One vector is turned by the same rotation once a step. Each row is the vector after some number of steps, and that number follows the row.
The counts run from 0 to 190.
[106 133 107 123  71  96 109  99 153 107 118 139 109 125 152 155  76 145
 127 162 167 116 174 109 121 141 119 108 130  87 129 139 127 156 151 121
 192 110 127 128 117 144 144 111  54 140  97 142 120 115 152 106 121  99
 127 157 179 159 120  90 131 112 167 150 140  93 134 144  88 100 127 120
  92 187  87 167 116 165 130 100 103]
151
[135 145 201 145 115  79 163 108 119 129  95 116  92 140 111 101 125 144
 127 129 126 118 131  78 119 162 105 140 118  86 131 119  92  69 152 125
 159 149 121 142 147 134 128  76 139 194 137 129 166 143 107 113 128 124
 139 143 148 155 131 111 141  98 121 112  90 128 147 118 127 171 117  63
 145 118  57 135  88 137 114 173 118]
60
[131 119 147 128 105 105 119 126  78 121 139 122 155  83 132 136 116 103
 105  97 104 157 108 143 125 148 120 104 136 161 119 160 161 126 126 111
  69 163 152 155 112 126 110 167 101 147  82 120 158 141 123 152 127 128
 117 125 159 114 110 145 138 191 148 153 136 125 110  71 115 172 182  99
 160  96 151 176 103  83 115 161 130]
52
[123  84  62 128  94 120 129 131 148 138 195  67 109  93 168 146 130 133
 161 101 117 129 111 115 130 125 114 170 135  89 131 110 150 171 125 113
 130 132 173 128 114  85 140  72  90 104 116 115  99  97 146  97 123 114
  98 155 114 130 117  61 134 165 176 120 122  99  88 126  96 117 133 104
 153 128 133 137 108  84 120  89 117]
99
[ 98 132 113  98 133 130 125 131 112 154 119 118 126 139 134 152 101 125
 147 119 146 112 157 133 150 127 109  99 140 127  76 180 183 145 146 173
  91 132 102 110 141 126 103 164 113 115 143 144  87 159 132 149 122 106
 140 110  62 157 106 181 139 120 120  87 143 108 121 174 172 101 143 118
  84 169 109 155 102 191 190 138 112]
183
[129  68  95 112  96 129 161 131  92 151 127  56  96 121  88 117  99 112
 169 111 131 108 124 141 118  97 104 169 146 138 116 143 130 119 142 132
 101 145 107  82  97  92 162 164 171  75 128 117 127 114  70 135 126 137
 138 143 108 151 134 139 170 106 168 115 132 120 141 164 131 113 147 103
 147 130 160 113 125 124 199 172 152]
180
[ 55 124 176  73 122 152 117  98 130 132 125 151 121 109 118 142  95 100
  75 135 120 190 169 113 156 126 138 120 154 128  82 175 129  94  90 128
 139 116 168 135 117 123 163 142  82 154 118 125 161 115 158 126 113  93
 128 108 127 168 144 116 141  86 165 167 153 148 135 166 110 121 142 150
 154 159 145 116 152 124 151  92 119]
25
[154 106 105  79 139 152 124 164 137 125 123  70 113 133 106  87 122 161
 172 143 142  85 130 136 110 130  98 173 152 108 163  81 118 136 121  91
 131 160  78 159 115 100 148 106 150 171 137 125 118 125 111 146 153 161
 176 104 142 107 145 150 111 148 152  90  87 110 159 147 150 141 140 105
 115 109 112 132 150 146  54 142 123]
120
[110 166 137 136 115  99  76 128 132 130 131 141 132 147 108 171 156  81
 131 112  94 126 167  81 153 109 127 103  96 134 132 108 109 161 146  86
 129 121 138  67 139 149 157 180 103  89 117 129 138  92 127 138 114 140
 134 166 156  88 157 103 119 163 135 140 169  86 147 107  87 121 126 144
 173 107 144 100 132 123  65  95 108]
48
[ 97 104 174  85 154 139 102 156 102 205 153 142 117 120 104 117 161 121
 134  81  91 135 129 109 161 147 142 111 124 125  45 183 164 130  77 149
 139 139 118 164 105 104 120 144 101 166 154 108 118 135 146  97 105 110
 135 128  94 158 169 116 136  99  94  96 137 109 120 167 149 158 134 155
 132 142 177 134 113 123 143  98 100]
79
[ 81 139 197  54 128 127 147 109 109 147 134 120 138 114  91 128 129 115
  58 124  96 179 155 120 152 151 124 127 139 124  80 165 124  69 107 127
 159 148 168 123 109 113 170 134  82 149 106 123 189 114 159 115 111 119
 150 112 112 114  97 100 128 101 143 152 120 146 147 158 121 143 144 125
 181 127 158 140 154 130 142 119 108]
26
[113 173 133  39 132 162 136 126 109 144 158 112 164 153  99  87 144 151
  72 117 118 159 133 136 148 136 127 118 174 144 129 130 136  63 169 106
 183 161 124 122 125 132 178 146 118 120 137 129 176 162 129 130 164 152
 135 142 116 102  92 138  99 156 125 148 128 159 146 191 126 141 120 116
 132 104 121 134 152 110 114 157 128]
28
[130 140 136 134 139 155 154 146 144 172 169 137 152 142 151 105 180 142
 112 147  90 179 101 136  96 117 133 117 129 148 113 135 161 132 105 136
 103 117 150 178  99 162 105  99 101 153 157 106  98 143 176  71 116 109
  65 122  75 197 113 125 105 137 106 111 128 145 122 122 151 104 100 177
 121 111 119 113 109  92 138 109 131]
190
[115 143 158 110 129 108 117 134 144 105 122 140 131 148 143 109 111 131
 118 142 199 132 151 145 114 131  93 185 142 118 129 120 144 118 172 155
 135 119 136 180 160 147  90  95  73 178 128 111 155 164 125 154 137 121
 146  79 121 160  94 149 141 149 152 135 106 158 117 143 133 162 141  95
  83 145  72 165  80 147 140 168 132]
5
[ 92  93 178 166 160 149 128 119 107 111 108 115  83 156  85 111 135 102
 114 136 156 124 140  86 134 102 127 135 125 103 141  93  80  75 138 145
 154 110 151  91 164 120 156 105 148 122 147 140 203 141  85 146 131 117
 167  92 120 126 182  85 139 118 119 152 133 142 144 137 108 167 113 101
 152 129 110  87 139  68 138 120 153]
114
[112 116 155 157 170 138 135 104 138 107 105 123 111 158  65 142 133 109
  85 155 138 136 149 100 124 119 124  99 132 121 131 106 105  59 130 141
 142  99 125 110 168 112 158 113 144 126 150 163 180 171 106 166 114  95
 188  95  98 124 167 110 132 116  90 146 143 132 144 141 114 148 118  90
 172 102  76  96 138 110 123 140 133]
115
[ 96 118 184 161 130 130 117 101 111 123  96 166 108 121 167 106 107 119
 143 109 148 129 134  95 129 147 149 124 127  83 115 122 101 107 111 151
 131 139 120 162 161 167 117 116 127 168 128 158 151 162  99 137 146 120
  99 105 121 140 183 118 175  68 148 119 128 169 119 120 134 166 150  61
 149 159  90 150  91 103 169 154 136]
58
[120 136 162 173 185 152 129 116  73 105 108 209 117 125 143 116 136 130
 171 111 150 125 104 151 154 156 155 125 118 113 113 126 134 118 160 170
  99 146 105 139 177 157 120 155 142 142 145 165 141 158  79 165 141 119
 118  93 104 119 183 143 132 126  82 115 175 126 146  90 154 159 154  82
 138 108 116 130 123 130 146 140 147]
56
[118 181 132 191 131 112  69 117 134 113 103 202 127 146 173 142 149 106
 130  84 135 117 135  92 144 121 154  99  90 126 146 115  92 138 152 120
  79 112 161  71 177 189  95 182 150 118 138 143 141 134 102 148 145 140
 100 123  92  91 144 162 137 150 154 129 117 142  97 127 119 132 151 100
 127 120 136 116 119 107 127 127 124]
162
[142 140 124 168 103 120 150 122 141 111  67 120 150 130 150 177  85 156
 116 183 163  95 112 110 120 131 138  58 118 109 136 122 112  95 152 159
 100  97 117 127 101 156  99 115 163 146 119 153 100 121 144 133 138 101
 129 132 131 126  75 103 115 133 110 128 111 118 106  95 145  70 106 134
  63 153  99 183 118 163 166 140  90]
37
[147 118 114 161 129 153 153 139 115 116 122 158 127 132  80 100 142 160
 105 165 142 114  85 138  81 119 137 139 132 150 134 103  96 105 161 142
 170 146  92 116  88 144 165 137 185 139 125 110 151 136  86 115 156 148
 104 131 150 118 121 100 116 134 115 195 155 114 201 127  99  87  88 163
  78 116 177 107 145 101 165 122 164]
88
[142  85 115 141 134 158 142  99 132 130  96 110 110 146 109 154  65 128
  83 157 207 125 107 127 102 134 134 119 128 161 108 123 145 115 107 146
 140  94 103 145 124 107 126 113 149 127  85 152 118 165 133 128 145 135
 101 118 108 113  97  93 161  82 128 155 137 153 147 110 121 103 155 141
 119 179 150 156 112 133 213 145 147]
91
[143  62 109 133  88 129 175 115 119 131 117  89 129 131 173 119  64 138
 195 140 121 115 113 137 104 112 124 165 155 130 140 114 160 137 100 146
  70 110 111 112 125 159 140 134 154 120 118 126  88 106 144 140 117 128
 105 122 114 161 116 141 135  87 158  67 145 147 110 136 165  77 139 132
 140 174  77 125 120 141 121 141 154]
124
[117 126 163  82 168 144  99 140 109 196 149 172 118 126  91 106 180 106
 131  72  82 122 155  93 182 148 143 101 109 120  71 149 133 112  81 125
 165 176 119 140 112 124 152 139 123 159 145 126 125 122 135  87 133 132
 127 131  79 122 196 111 136 101 120 117 137 151 125 174 141 141 108 139
 129 132 172 124 158 108 135 109 110]
80
[127 120 146 178 159 121 108 135 112 120 146 197 122 119 161  82 133 112
 140 122 163 153 113 184 108 126 137 143 140 152 137 126 154 122 153 154
 109  93 157 144 175 164  97 137 106 124 130 103 195 144 134 137 137 132
  98  80 188 153 131 153 128 149 105 159 146 172 101  94 108 161 118 143
  93 112  87 132 123  79 130 137 170]
110
[161 105 116 165 139 187 160 111 123 117  92 126 127 147 126 144  95 145
  84 162 195 136  77 143  91 134 143 124 124 152 110 131 137 115 114 158
 135  87  86 128 113  98 132 135 167 139 111 140 103 164 113 123 123 115
 114 110  99 134 108  92 138 102 114 155 175 136 175 105 127  92 160 159
 117 156 149 115 118 138 185 137 173]
90
[123 111  90 156 162 177 147 152 146 133 119  78 125 177 132 110 150 143
 159 150 159 141 129 111  99  81 114 165 143 120 177  60  86 128 138 123
 110 113 139  92 149 135 134 106 140 106 197 121 108 156  97 134 126 111
 150 100  73 161 160 117 126 162 154 108 129 124 141 138 133 138 107  99
 130 111  95  41 104  98 116 134 157]
9
[109  97 158 137  83  72 175 123 121 161 116  76  94 114 107 132  98 102
 193 141  90 116 171 118 165  79  93 158 120 107 112 134 151 141 140 149
  89 152 136 102  88 155 130 149 160 122 115  97 115  75 134 146 115 125
 144 147 148 135 125 126 136 100 143  81 101 107 116 126 150  67  93 138
 107 163 101 146 135 149 129 132 104]
126
[142 154  74 114 145 105  74 144 158 106 132 144 122 136 130 146 133 153
 144 139 205  66 157 116 144 142 123 129 137 106 150 107 126 153 188 132
 181 102 113  86 158  81 130  93 124 111 150 148 119 126 130 142 153 136
 153 158 124  95  92 119 135 157 137 131 115 104 111 176 121 115  98 114
  63 137 120 144 130 159 140 129 113]
95
[123 173 148 198 114 104 100 106 139 101 106 193 136 104 197 150 138 115
 105  95 122 151 131  89 137 131 141  96 108 114 140 131 100 138 150 126
  59 106 155 114 173 171  89 153 146 138 125 142 160 126 135 142 131 100
  94 101  94 129 111 164 138 166 146 143 112 132 105  95 116 145 149  90
 153 105 124 120  91 102 135 133 117]
163
[ 81 168 141 102  93 124 122 137 139 115  91 132  95 115 139 155 126  99
 114 128 108 154 155 168 159  96 158 119 141 102 148 160 119 130 133 167
 117 114 148  74 136 129 114 172 148  98 154 107 112  96 130 117 111  99
 151 101  87 130 122 195 101 138 135 154 128  99 109 169 124  96 101 155
  79 146 136  94 179 166 166 114  81]
129
[135 190 162 114 150 149 127 114 149 130 141 205 166 145 150 100 137 151
  60 126  96 141 104 115 105 173 163  94 141 137 114 133 139  76 114  95
 175 124 129 125 151 162 166 130 115 162 126 140 129 166 161 122 152 137
  66 109  81 130 109 156 100  88 129 118 139 171 152 169 137 104 146 157
 149 131 101  95 136 140 129 121 147]
83
[142 136 162 122 111 119  56 110 120 143 112 135  90 122 144 168 110  98
  79  72  88 130 136 105 141 141 151 130  80 117 110 146 149 145  89 128
  80 150 143 152 137 122  95 181  93 154  64  95 100 120 142 128 105 147
 109  83 104  79 139 127  96 155 149 142 128 127  90  99 143 134 170 159
 128 155 129 138 134 151  83  99 129]
105
[141 161 153 123 125  75  95 117 121 124 147 175  91 103 128 120 137  94
  77  51  83 130 127 133 145 135 146 155 100 125 170 143 143 125 149 120
  94 153 158 111 158 126 110 157 140 121  79  91 185 118 113 128 141 166
 107 114 136  51 113 147 113 154 121 146  95 156 119 101 110 137 142 138
 151  88 127 135 164 100  95 144 130]
107
[136  96 177 121 101 100 141 138 102 163 189  86 113 105 141  58 109 107
 190  96  89 127 110 166 146 121 150 167 140 159  94 150 163 125 107 154
 112  97 157 100 133 116 145 124 155 136 137  77 157  62 139  87 112 160
 121 157 190 151 123 157 140 103 123  83 116 132  89 123 133 122 117 142
 144 139 145 116 149 122 117 136 135]
20
[ 96  84 151 115 155 138 140 151  99 165 153 143 145  80 125 120 155 116
 143 122  95 141 132 145 140 131 149  79 136 125  53 179 179 134  78 176
  96 135 149 171 106 108 101 127 110 157 161 126 125 141 150 101  89  84
 118 126 106 189 146 142 140 131 103 105 150 123 103 136 141 135 127 144
 133 127 179 159 110 100 155 119 102]
78
[119 120 135 131 156 137 123 156 161 118 125 119 113 147 104  88 161 133
 158 140 174 114 160 133 128  96  78 201 130  85 162  79  79 157 168 138
 146 164 160 144 130 132 107  79 112 137 153  91 168 125  90 137 140 124
 155 111 120 139 116 113 148 180 148 156  77 122 173 137 118 159 110  88
  96 103 120 100 117 100 131 141 111]
7
[135 152 145 126 139 118 118 101  90 133  89 144  71 169 101 136  97  90
  87  81 134 131 145 141 141 126 137 151 115 105 128 137 131  71 165 171
 144 132 113 108 191 135 134 190 151 101 100 131 161 175  83 145 138 148
 120  90  98  91 134 146 119  90 108 144 139 141 146 130 133 158 142  95
 106 140  71 109 145 128 172 172 163]
2
[ 82 156 150  88  99 125 129 122 147 116  98 124 112  88 154 151 115 104
  97 130 117 172 158 197 156 126 151 128 153 115 140 155 131 150 110 170
  89  98 164 102 141 123 113 145 112 116 144  93 112 111 140 117  91 106
 147  95  68 161  66 193 113 131 125 144 127 101 105 136 139 103 138 134
 126 144 137 101 162 168 147 112  96]
130
[142  64 115 101 120 130 145 143 157 124 108  71  83 111  85 119 110 108
 144 152 136 132 124 149  98  96 103 186 142 100 191 100 119 161  67  83
 153 151  93 159  87 120 122 137 137  96 101 129 100 146 104 130 129 102
 153 107 117 137 134 114 141  78 143 118  97 138 168  93 116 137 114 140
 159 122 135 126 130  85 128 176 125]
66
[120 111  69 129  99 139  96 142 173 127 163  92 130 105 197 143 118 167
 148 110 158 138 123 115 116 138 123 170 148 102 147 111 154 208 132 125
 143  98 146 125 130  94 125  70  74 127 115 124  82 125 149 103 118 110
  91 123 108 156 104  75 134 165 173 119 131 106  81 144 104 114 159 102
 139 157 139 128  96 126 126  90 115]
98
[126  93 140 103 142 140 128 150 154  91 112  89 132 113  88 122 115 154
 117 201 163 106 154 123 106 141 103 111 176 100 151 123 143 106 115  95
 137 155  99 197 122 117 113 108  97 173 102 153 169 145 144 194 157  95
 177  84 145 135 136 153 134 141 155 131 106 163 117 148 119 161 149 118
 115 153  65 184 150 128 108 146 101]
118
[135 148 146 133 130 106 107 153 165 116  88 136 146 124 127 153 109  95
 159 144 155 110 181 132 135 109 100 150 118 160 115 131 147 199 103 116
  82 106 131 111 129 149  89 155 126 117 134 137 115  83 146 164 118 130
 124 126 146 164  97 185 163 119 156  95 110 125 146 153 145  77 152 151
 124 166 145 140  98 194 126 129 114]
71
[115 152  99  74  75 116 117 131 128 115 154  94 105 133 123 158 126 131
 110 114 131 131 142 118 127 133 111 170 123 104 169 140  90 164 170 116
 181 135 132 106  93  97 162 132  78 135 104 103 119 116 105  83 103 137
 157 171 136 128 121  84 106 158 140 141 136  45 164 123  88 143 134 109
 124 136 148 136 120 151  92  95 105]
153
